Each row is where one point has got to under a steady rotation. How many steps took it there?
The counts run from 0 to 364.
[-24.9  43.7   8.9  -5.0 -35.1   3.6 -32.8  11.2  24.7  13.0  23.3   7.0
   2.4   6.2  -4.0  11.1   4.9 -22.6  10.9 -25.7  16.8   8.9   2.6   7.9
 -13.5  21.9  22.1 -11.4  14.9 -15.3  12.5 -24.9  18.7   7.2 -22.2   0.2
   8.9  22.9  17.4 -20.5  -1.0  -8.9 -16.0  -6.7   4.1 -12.9   4.7  17.2
 -29.5  20.2 -10.1   6.3  11.0  22.2 -12.5   8.9   2.1  13.9 -31.7   3.0
 -18.0  -6.0 -18.8] : 159
[ -8.4   7.9  12.0 -11.9  -9.2  -3.3  -8.8  19.1  30.8  -1.6  14.6   8.8
  -3.2  -7.8  11.7  -1.8  11.2  -8.2  18.6   5.2 -16.9  19.0  -7.1 -24.5
   1.5   2.5   5.3   4.5  -1.0 -20.0  17.3 -27.2  -0.6  32.7 -10.3  -3.2
 -26.0  -2.7  15.2 -17.2  14.7  29.4 -32.2  36.0  20.5  -8.4 -30.5  27.0
 -20.3  -2.9   9.8   8.3  17.0  30.4  31.8   2.5   2.7  11.8  13.3 -10.7
  16.4  25.4  10.4] : 210
[-23.5  26.8  18.8  -3.8   0.3  -4.7 -27.6   8.0  32.0  26.7  11.6 -16.9
  -8.4   2.8 -25.7 -13.7   0.9 -17.1  -7.5 -11.5  17.1  23.6   2.2 -18.3
 -11.3  20.9  18.0 -22.2 -16.8 -21.1  10.4  -6.5   5.9 -11.4  -3.3  20.6
  21.5  15.9  11.9 -32.4 -37.6  -7.6 -10.3   9.5 -16.3  20.6  -2.0  27.2
 -25.2  18.0  -3.5 -15.8  13.9  25.5 -13.6   9.3  11.1  10.4 -10.5   6.8
  -7.0 -13.9 -11.2] : 144
[ -9.2  21.0   9.6 -15.2 -20.6  -2.4 -12.6  19.0  29.8  -5.0  25.0  20.7
  -1.6  -5.8  19.3  10.2  15.1  -9.3  25.6  -8.0  -4.0  12.1  -7.1 -15.5
  -4.1   9.8   7.2   4.8  11.0 -22.2  24.9 -28.6   7.4  38.5 -10.6 -10.4
 -24.4   2.5  11.5 -14.6  22.7  19.4 -27.4  19.9  27.7 -13.8 -28.6  19.8
 -18.2   6.2   4.1  13.5  16.8  28.5  20.0   2.7 -15.2  10.9   2.3 -12.5
  11.5  20.4   7.4] : 204
[-15.5   9.6  27.8 -16.1 -17.2  -2.9 -17.2  25.9  48.5 -10.3  18.1  -1.4
  -6.7  13.4  16.0  -5.3  26.4 -21.5  15.0  -0.1  -3.4  -8.8  -5.7  -6.0
  -1.6  13.3  31.4 -19.5 -10.7 -22.4  15.8 -32.2  11.9  12.2 -11.3  16.8
 -18.7  16.2  16.9 -24.5  -0.5  13.4 -17.5  20.4   8.8   2.3  -7.2  10.7
  -1.2  15.1   9.1  -8.8  10.4  38.2  22.9   0.6  19.7  -3.1  -5.1  16.8
  18.0  10.1   1.4] : 25
[-23.0  14.5   2.8   8.9 -10.8  -2.4 -16.1  11.5  38.8  -5.6  -4.5  -9.4
  11.9   4.2  18.8 -19.1  14.1 -22.1   9.6   2.4 -17.6  12.4  -3.9  -4.6
   8.9  12.6  18.9  -7.2  -4.5 -17.9  -3.2 -23.4   6.4  10.9 -12.8  25.9
  -3.7   9.0  27.5  -8.7 -12.2  25.6 -36.9  20.8  13.5 -20.5  -3.4   4.6
  13.4  13.0   3.0  -3.5   6.8  53.1  11.0  11.9  40.4  19.0  -3.2  20.8
   1.2   8.2 -15.1] : 36
[ -9.0  16.5  16.2 -14.9  -5.3  -5.0 -21.6  14.5  12.0  16.0  33.9  15.2
  -4.0   2.6 -16.1   0.2  -8.4  -2.8  11.4  -6.1  14.9  40.4  11.8 -30.3
 -15.0   9.1   1.7   6.7   3.1 -10.6  20.0 -20.8  -5.4  16.6 -25.6 -25.5
  -9.9  12.4   5.0   0.8  11.6  12.2 -23.8  10.5   8.3  -7.8  -9.5  49.8
 -38.6   0.3  11.5   8.7  27.1  23.1  11.3   1.8 -18.1  17.5  -1.2 -20.8
 -12.9  11.2   8.2] : 352
[-25.3 -11.2   9.4 -21.0  -3.7 -30.0  -2.3  20.3  47.5  -3.8  37.5 -21.0
 -12.4  15.4  -1.9  -3.3   7.4 -14.0  -8.4  -6.8  27.2   3.7  18.3  11.1
 -24.7  22.1  11.6 -20.0 -17.7  -9.8   6.3 -23.3  22.4  14.8   2.1   7.0
  15.9   8.1   9.0 -11.9  -4.5  19.6  -4.0  12.0  24.4  23.0  -0.9  11.1
  -3.0  24.9 -11.7   0.6  18.2  22.8 -23.9 -10.3 -11.3   1.1  -7.5  30.0
   1.3 -18.4  -3.8] : 279
[-31.5  -2.6   8.3 -16.6  -7.7  -6.3  -8.8  10.9  49.6   2.7  12.1 -27.5
  -8.5   3.8  -1.6   0.2  11.1 -22.7 -11.7  -2.0  -8.8   5.9  11.3  10.9
 -10.4  10.2   5.1 -22.7 -18.5 -23.6  -4.2 -14.8  17.2  14.8   1.8  29.3
  25.0  11.2  13.0 -34.7 -12.4  17.6  -6.3  30.6   6.4  34.6  -6.0  15.3
 -17.3  16.1 -13.3   0.5  12.0  17.6 -27.3   3.8  20.3   8.4 -13.9  25.3
   4.9 -10.7  -8.0] : 289
[ -7.1   9.4  -0.6   5.2   8.8 -52.8   0.5  10.1  34.9  -5.9  13.1   5.9
  10.2  -7.1  13.1  -2.4   2.6  -0.5   9.3   4.8  31.2  36.0  10.0 -11.6
  -4.8  25.8  13.3  14.6   4.8 -11.8  10.6  -9.2   3.2  33.9  10.0  -2.9
 -13.0  -8.8  10.3   0.5  -3.4   5.8 -26.3  -0.2  34.6 -11.6 -16.4   6.7
  14.0  17.3   2.2   5.3  12.0  45.6  24.5  13.7 -29.7  21.2   8.7   5.2
 -11.4  10.0  -8.8] : 232
[-21.8  -1.0   6.9  -5.4  12.5 -35.3  -7.3   0.6  42.2  16.0   0.7 -19.2
   0.6 -12.2 -14.1   9.0  -3.6  -9.1 -16.2   9.8  12.2  42.4  25.0  -6.3
  -4.8   9.4  -3.4   2.2 -12.7 -24.7  -4.1   7.8  -2.2  29.2  14.5  20.1
  19.5   0.9   6.7 -36.4 -18.0  -4.6  -7.0  20.9  -2.8  42.3 -17.0  26.8
 -29.8   7.1  -7.5   3.0   9.5  16.9  -5.2  21.1  -4.0  21.3  -4.8   5.5
 -12.6  -0.5  -8.6] : 108
[-24.8  46.4   7.9  -2.0 -32.0   1.6 -33.5   8.8  26.3  14.6  18.3   5.6
   3.4   4.2  -4.3  10.4   5.0 -22.9   9.6 -25.5  18.3  11.4   3.0   7.2
 -12.5  23.4  22.6 -11.8  14.4 -17.1  10.9 -20.8  17.6   6.4 -18.3   4.3
  13.4  22.7  16.5 -23.7  -7.1 -13.4 -13.8  -8.1   0.7  -9.7   4.4  14.8
 -26.9  21.5 -10.1   3.7   9.0  23.8 -14.3  13.3   2.5  15.9 -31.4   3.6
 -19.2  -8.8 -21.6] : 157
[-23.9  16.8  -7.5  11.8 -10.1  -9.2 -11.9   9.1  33.9  -7.5   2.8  -4.8
  16.8   3.4  22.3 -20.3   8.6 -18.3  11.4  -4.5  -8.3  19.1  -0.7  -2.6
   4.1  18.1  14.8  -2.7   2.8 -11.7  -2.1 -23.1   7.6  13.0 -14.5  18.2
   1.9   5.9  26.3   6.7  -8.9  28.3 -39.0  11.1  25.9 -33.3  -2.1   0.8
  22.6  18.9  -1.5   2.2   9.0  56.5  -0.9   9.7  26.2  25.6  -2.9  21.0
  -6.4   1.8 -17.4] : 41
[-31.4  14.9 -12.8  -4.3 -14.1   1.9 -14.0   4.1  19.5   9.3  24.3  -7.2
   4.6   3.6  -6.2  -3.8 -11.4 -15.7  -1.6 -18.1   1.8  28.0  15.1   7.4
 -20.3  19.0  -9.1  -5.6   7.2  -7.1  -2.9 -20.5  16.6  10.9 -19.0  -4.8
  32.7  12.3  12.5   5.4   2.3  25.2 -21.9  11.6  26.2 -10.8   7.1  27.3
 -18.0  18.8 -14.9  18.7  20.8  22.1 -45.4   2.7   1.0  30.5 -24.6  10.4
 -24.6 -14.2 -17.8] : 307
[-22.0  33.2   2.1  -2.7  -4.0  13.4 -21.7  -4.4  28.2  16.7  -2.8   6.1
   5.4 -18.7  -3.7  12.5   2.6 -14.5   6.4 -12.1 -16.6  43.7   4.8 -18.1
  -1.9  10.2  -9.0   0.0   3.5 -35.2  10.0   5.4  -3.9  23.7  -1.0  12.6
  20.4  14.1   2.9 -29.5  -9.4  -3.9 -16.6  20.5  -0.5  14.9 -19.0  33.6
 -32.2   9.8   0.2  11.8  15.6  19.4 -21.8  28.2   1.9  29.7 -19.2 -15.9
  -9.2   8.5  -8.7] : 333
[-34.2   2.7   3.5  -9.6  -9.6  -2.2 -12.1   6.3  47.1   5.7   4.8 -27.4
  -2.8   0.4  -1.1   0.0   7.6 -24.7 -10.9  -2.6 -13.9  11.4  11.9  11.5
  -6.1   9.0   1.6 -17.8 -13.5 -23.5  -9.3 -13.5  15.2  14.6   0.2  30.3
  28.5  10.5  16.4 -33.9 -14.9  15.7 -10.5  30.2   5.4  28.4  -4.1  16.0
 -19.6  14.2 -13.8   4.0  10.0  18.8 -29.3   9.0  27.7  15.5 -18.6  24.8
  -2.0  -9.7 -14.1] : 292
[-25.0 -10.7   8.9 -19.3  -4.3 -32.6  -1.6  19.6  45.9  -3.0  38.5 -20.0
 -10.9  15.5  -1.7  -5.9   5.9 -13.1  -9.0  -5.8  28.9   4.4  19.7  11.2
 -25.6  23.3  12.4 -18.4 -15.7  -7.9   6.1 -23.7  22.4  13.9   0.8   5.2
  15.5   7.0   8.5  -8.9  -5.3  19.9  -4.2  10.1  25.6  20.5   1.2  11.2
  -0.2  26.2 -12.6   0.2  17.3  24.6 -22.7 -10.9 -13.0   2.6  -7.2  30.6
  -1.6 -19.1  -4.1] : 278
[-21.9  13.2   7.8   4.3 -12.6  -0.4 -16.9  14.2  41.9  -5.4  -3.3  -9.5
   8.5   5.5  18.2 -17.4  16.5 -23.1   9.9   3.8 -19.8   8.2  -4.5  -5.8
   9.3   9.9  21.7 -10.6  -6.2 -19.9  -1.1 -25.3   6.5  10.1 -13.1  27.5
  -5.2  10.1  26.2 -14.7 -12.0  24.3 -33.6  24.4   9.3 -15.2  -5.3   6.5
   9.3  12.0   4.0  -5.1   6.5  50.4  14.3  10.8  42.4  16.0  -2.3  21.4
   5.1   9.7 -11.9] : 34
[-21.2   5.6  10.1 -10.3 -15.0 -33.5 -18.0  11.3  24.5  16.9  27.5 -12.7
   0.1   6.8 -23.2  10.4 -17.4 -10.7 -11.7   1.5  34.0  29.8  32.0  12.3
 -19.7  12.7   9.0   2.4   6.8   1.0  -6.7 -21.5  11.4  16.2 -18.9 -12.5
  10.9  10.3  14.6  -9.2   4.7   0.8 -12.2   2.0   6.0   8.1  13.6  35.3
 -42.8   6.1  -9.7  11.9  13.0  13.7   0.0   4.3  -7.2  20.2 -20.0   9.1
 -35.1  -6.9 -14.5] : 124
[-21.5  11.7  14.1  -0.9 -13.9   0.9 -17.4  16.8  43.9  -6.5  -0.3  -9.2
   4.7   5.8  17.4 -14.8  20.5 -23.8  10.0   3.5 -19.8   3.8  -5.3  -5.8
   8.4   9.4  23.8 -13.8  -7.9 -20.9   1.2 -27.0   7.6  10.6 -12.4  27.5
  -9.2  12.4  25.7 -20.2  -9.8  22.5 -30.4  27.1   7.4  -9.1  -6.2   8.5
   4.7  11.6   6.3  -5.6   7.8  47.1  17.8   8.8  41.0  11.7  -2.6  20.3
  10.0  10.7  -8.7] : 32
[-22.1  17.6  21.0  -7.9   2.6  -7.0 -24.4  12.5  30.6  27.3  19.0 -20.4
 -13.3   6.8 -30.2 -16.5  -1.0 -13.8 -10.7  -7.3  19.1  23.0   4.4 -22.2
 -15.9  18.2  15.9 -22.9 -21.3 -17.5  11.5 -11.6   5.6 -12.9  -6.2  14.9
  18.7  14.6  10.3 -28.3 -34.2  -0.6  -9.0  14.5 -14.6  23.2  -1.5  33.7
 -28.9  13.8  -2.1 -15.5  16.7  22.3 -10.2   2.7   9.1   6.9  -5.6   6.6
  -5.7 -14.0  -4.6] : 141
[-32.1  16.2 -13.6  -2.5 -15.4   2.0 -13.6   3.6  21.0   9.3  20.8  -9.5
   5.8   2.6  -5.2  -3.1 -11.5 -16.3  -2.4 -17.6   0.2  28.0  15.0   9.9
 -19.3  17.5  -8.7  -5.1   7.6  -6.6  -4.8 -19.6  15.6  11.5 -18.9  -2.0
  33.6  11.6  13.3   3.8   0.9  25.2 -22.8  11.7  26.0 -11.0   8.2  26.1
 -17.9  18.4 -15.3  18.5  19.9  21.8 -44.6   4.1   5.3  30.9 -24.5  11.9
 -26.0 -14.7 -19.6] : 306
[-20.1  -0.6  -4.0 -13.4  -4.4 -15.7   0.1  17.6  39.7 -15.7  36.3   4.1
  -0.3   7.9  26.3  -8.5  16.4  -8.2  14.1 -13.2   5.6  12.2   5.1  -7.7
 -11.6  17.4   2.4  -5.1  -6.1 -15.8  18.7 -21.4  12.8  30.4  -3.3   2.1
  -2.5   3.1  11.0   7.8   8.6  36.4 -23.7  10.7  41.4 -11.5 -22.0   1.8
  20.8  25.2  -4.2   6.8  22.0  42.6 -20.1  -8.4 -14.4   9.2   8.3  14.9
  13.0  -5.4   5.9] : 54
[-21.9  14.5  22.2 -10.4   3.1  -8.0 -23.9  13.1  29.9  27.8  21.3 -20.8
 -14.5   8.6 -32.5 -17.4  -1.3 -13.9 -11.3  -6.9  20.6  22.1   5.7 -22.1
 -16.5  18.1  15.3 -23.0 -23.2 -15.4  11.1 -13.3   5.7 -13.0  -8.4  12.4
  17.6  14.1   9.9 -26.6 -32.4   1.9  -8.8  14.7 -13.8  23.6   0.1  36.0
 -31.4  12.7  -1.4 -15.6  18.3  20.9  -9.9   0.0   8.2   6.2  -3.7   6.2
  -5.3 -14.4  -3.2] : 140
[-20.4  27.7  15.2 -15.4 -31.0  20.7 -29.1  20.9  19.4  13.2  32.8   3.8
 -10.4  11.5  -8.1  -6.2   6.5 -18.8  13.5 -20.3  -2.8   3.1  -7.6 -12.1
 -14.2  11.4  15.0 -16.7   0.6 -11.1  19.4 -39.5  14.7   0.8 -32.8  -6.9
  -3.3  18.6  17.4 -13.9   5.7  20.6 -23.7  17.7   6.5 -15.7  -4.3  32.5
 -34.8   9.8  -0.7   1.9  20.9  21.7  -4.1  -8.9  12.1   6.3 -10.4  -2.2
   3.1  -1.1   1.3] : 169
[-10.6  18.4  15.2 -14.7  -7.0  -4.2 -21.7  14.0  12.3  16.1  33.2  16.0
  -2.3   1.6 -14.8   2.3  -9.2  -4.3  11.0  -6.1  14.0  40.5  13.1 -27.6
 -15.5   9.3   1.5   8.7   6.1 -11.3  18.5 -19.9  -4.1  18.0 -25.5 -26.8
  -9.7  12.8   5.2   2.1  12.7  10.7 -23.9   9.5  10.5  -8.9  -7.9  49.3
 -39.4   0.7  11.5  11.0  26.2  22.5   8.7   3.7 -18.0  20.0  -4.4 -21.2
 -15.4  10.4   7.0] : 351
[-22.9  25.5   5.4 -10.0   1.2  18.0 -18.9  -1.4  31.4  16.5   4.9   1.4
  -2.6 -14.3  -6.0   6.0   6.2 -13.6   4.9 -13.3 -17.4  37.9   1.2 -24.5
  -6.4   9.2 -10.9  -7.3  -6.9 -37.3  15.3   4.6  -1.9  19.6   2.4  15.2
  21.8  14.1  -0.1 -31.9 -13.4   3.2 -12.0  26.7  -0.5  24.2 -23.3  35.3
 -30.8  11.3   0.1   6.2  20.3  17.3 -28.9  21.3  -0.4  23.0 -13.4 -15.0
   0.7   3.8  -1.5] : 329
[-17.2  33.1   0.4  -1.1 -14.8   1.3 -24.0   0.5  15.5  14.3  11.0  17.1
  12.1 -11.3  -4.0  15.9  -9.6 -10.9  11.3 -10.8   2.0  46.4  14.0 -10.0
  -5.9  10.7  -4.3  12.6  19.9 -19.3   6.8  -7.8  -1.7  27.6 -19.0 -12.1
   6.7  15.3   7.9  -8.3   9.8  -1.7 -24.4   5.6   9.5 -10.3  -6.2  38.7
 -37.6   4.8   1.1  20.5  17.3  21.7  -4.8  24.2  -8.1  33.9 -22.8 -18.7
 -27.6  11.7 -11.8] : 342
[-26.5  -2.5 -13.1   0.6   0.0 -16.6  -0.5  -0.3  42.2  -3.5  -5.4 -11.3
  13.9 -16.3  21.2   5.1   5.7 -12.7  -1.2   7.1 -23.1  35.4  15.4   1.1
   8.8   0.1 -13.6   9.2  -1.9 -24.4 -10.2  -3.0   0.3  45.8   5.5  23.5
   9.9  -4.8  18.0 -20.3   1.1  27.8 -28.2  32.1  21.6   8.6 -26.9   9.6
  -4.1   5.3  -8.7  15.9   8.3  32.9  -9.7  17.7  15.8  30.4   2.3  10.0
  -0.9   9.0  -8.1] : 73
[-23.6  -5.8  -0.5  -2.0  -1.0 -47.0  -1.7  14.1  38.2  -1.0  27.3 -20.5
   1.6  12.5  -1.8 -11.1  -5.7 -11.3 -10.3  -0.7  37.0  17.5  22.7  13.4
 -20.3  28.1  14.1  -6.2  -5.7   0.7  -5.3 -20.9  18.9  11.3  -2.0   3.0
  16.7   1.6  15.8   5.5  -9.5  18.7 -15.1  -0.2  30.6  -0.7  10.4   7.5
   8.8  24.5 -13.1   2.6  13.6  35.4 -12.6  -2.0  -9.4  15.8  -7.1  33.1
 -20.3 -16.7 -18.1] : 271
[ -7.3  -1.7   9.4  -8.2   2.7 -54.8   2.1  16.7  42.6 -10.3  24.2   4.4
   3.0  -1.8  14.2   6.4   7.5  -2.4   8.5   6.7  34.4  22.3  14.5  -4.4
 -10.5  22.2  16.7   8.6   0.7 -13.2  13.7 -15.2   8.1  38.7  10.4  -5.6
 -18.5  -6.2   9.0  -6.6   7.1   7.1 -16.8   2.4  33.6   2.3 -16.8   7.1
   6.0  17.0   1.1   6.0  12.8  37.5  27.1   6.1 -33.4  10.4   6.9   9.3
  -4.1   9.3  -2.2] : 237
[ -8.5  13.4  12.4 -14.8 -16.3  -2.2 -10.3  20.0  31.0  -4.6  21.3  14.4
  -4.1  -5.6  15.5   4.9  13.9  -8.7  21.6  -1.6 -11.2  14.3  -6.8 -19.5
  -1.1   5.5   6.8   4.6   4.6 -21.0  22.2 -30.3   4.1  35.8 -11.1  -8.0
 -27.0   0.1  13.2 -17.0  20.5  24.4 -29.4  29.4  24.0 -10.6 -30.4  23.9
 -20.2   1.1   7.9  11.5  17.3  29.1  27.3   1.2  -7.2  10.7   7.8 -11.3
  15.1  22.6  10.0] : 207
[-24.8  -1.6 -20.0   4.3  -0.9 -27.6   0.1  -0.9  32.5  -1.2   1.2  -9.0
  17.2 -13.7  14.4   4.8  -6.7  -9.5  -3.2   6.4  -8.0  43.2  23.5   6.4
   2.1   4.7 -16.3  18.7   7.8 -12.3 -13.4  -6.8   1.1  45.1  -2.0   8.0
  12.2  -5.3  19.1  -3.0   7.5  28.3 -31.9  20.8  30.2  -4.5 -16.9  13.6
  -6.5   4.9 -11.4  22.6   9.5  32.6 -11.6  17.3   5.0  37.2  -2.0   9.0
 -18.1   5.5 -14.9] : 79
